(in the rows, 128 means zero)
One turn moves every row onto another: examples first, then more rows asked
Bam: [109 117 109 129 117 131 129 105  84 127 134 133 145 145 114 133 104 132
  90]
Dizen: [111 121 137 123 174 127 143 152 156 131 136 129 126 137 105 133 141 115
 128]
muzor: [104 109  94 119 107  92 115 102  93 140 135 141 136 148 126 133 121 134
 117]
kepe: [184 153 151 133 129 149  99 135 114 137 136 120 124 126 145 161 140 136
 145]
nulob: [160 154 160 140 113 135 102 132  98 124 125 114 130 129 171 130 137 151
 158]
ser: [119 122 123 127 143  94 151 106 149 156 121 162 137 118 116 137 105 141
 123]
gev: [165 133 157 140 115 119  98 135 100 136 118 128 109 127 168 152 148 122
 157]
nen: [157 131 143  97 149  92 110 125 125 144 114 125 136 128 108 105 167 141
 139]
Pala: [149 143 135 151 113 109 138 156  91 102 130  94 136 149 128 129 147 124
 153]
Ges: [125 106 120 131 165  88 143 116 131 146 133 162 123 112 145 129 102 131
 128]
kag: [168 135 150 113 167 100 118 145 124 138  91 126 124 126 116 122 155 140
 128]
Gosin: [116 125 113 147 124 121 112 161 112 134 111  97 145 168 126 132 157 120
 146]
bibet: [119 114 119 133 129 105 117 113  97 127 129 129 161 143 139 140  97 148
  84]
bes: [147 118 132 119 110 139 106 113 145 102 137 150  99 140 156 149  87 133
 117]
mes: [111 125 121 169 117 127 132 152 117 144 138  93 114 149 126 139 140 118
 145]
fekim: [112 127 143 133 155 107 148 132 159 149 129 123 141 141  95 129 150 139
 145]
miz: [115 147 131 156 104 132 126 160  99 127 129 101 150 150 115 121 145 124
 133]
sovan: [116 118 131  96 121 138 129 110 112  97 123 151 135 141 163 164 100 139
 109]
pifed: [169 144 142 125 122 138 132 134 107 106 123 129 128 140 191 143 120 139
 155]
zogep: [122 124  90 117 138 110 113 120 103 127 146 134 148 155 110 144 105 140
  98]
zeg: [101 137 130 139 113 119 119 142 113 105 143  98 143 160 121 127 156 107
 141]
Vub: [144 126 126 109 128  97 122 130 156 110  89 156 110 120 145 106 126 120
 159]
Nusa: [137 150 128 106 101 149 113 113 136  90 125 148 128 135 163 144 105 111
 130]
Penu: [129 128 121 122 154 111 142 113 134 159 136 157 117  89 138 140 109 117
 133]
gerum: [139 121 120 120 125 103 134 120 154 135  93 131  94 127 157  92 131 124
 155]
fego: [152 136 132 108 127 114 143 100 161 133  91 159 106 122 136 124 120 129
 150]
Pezoz: [164 140 156 119 155 109 133 114 139 150  99 123 115 133 121 124 161 145
 157]
nosu: [130 125 135 109 109 156 108  89 121  98 128 144 117 139 166 133  98 140
 130]
zagek: [152 118 123 101 102 144  93 110 146 108 108 146 131 151 152 132 106 152
 121]
Zefi: [123 113 141 124 157 135 131 145 174 141 127 119 144 125 103 128 126 134
 111]
Gavuv: [105 111 126 129 119 106 137 133  90 102 123 110 147 151 105 148 121 135
  98]
Zulob: [175 146 151 151 133 124 115 125  88 129 115  99 118 138 171 134 137 135
 131]

Gosin turns into zogep
Nusa turns into Zulob
kag turns into Dizen
Now these:
Zefi turns into Penu
Bam turns into nosu
Pala turns into Gavuv
Pezoz turns into fekim
kepe turns into mes

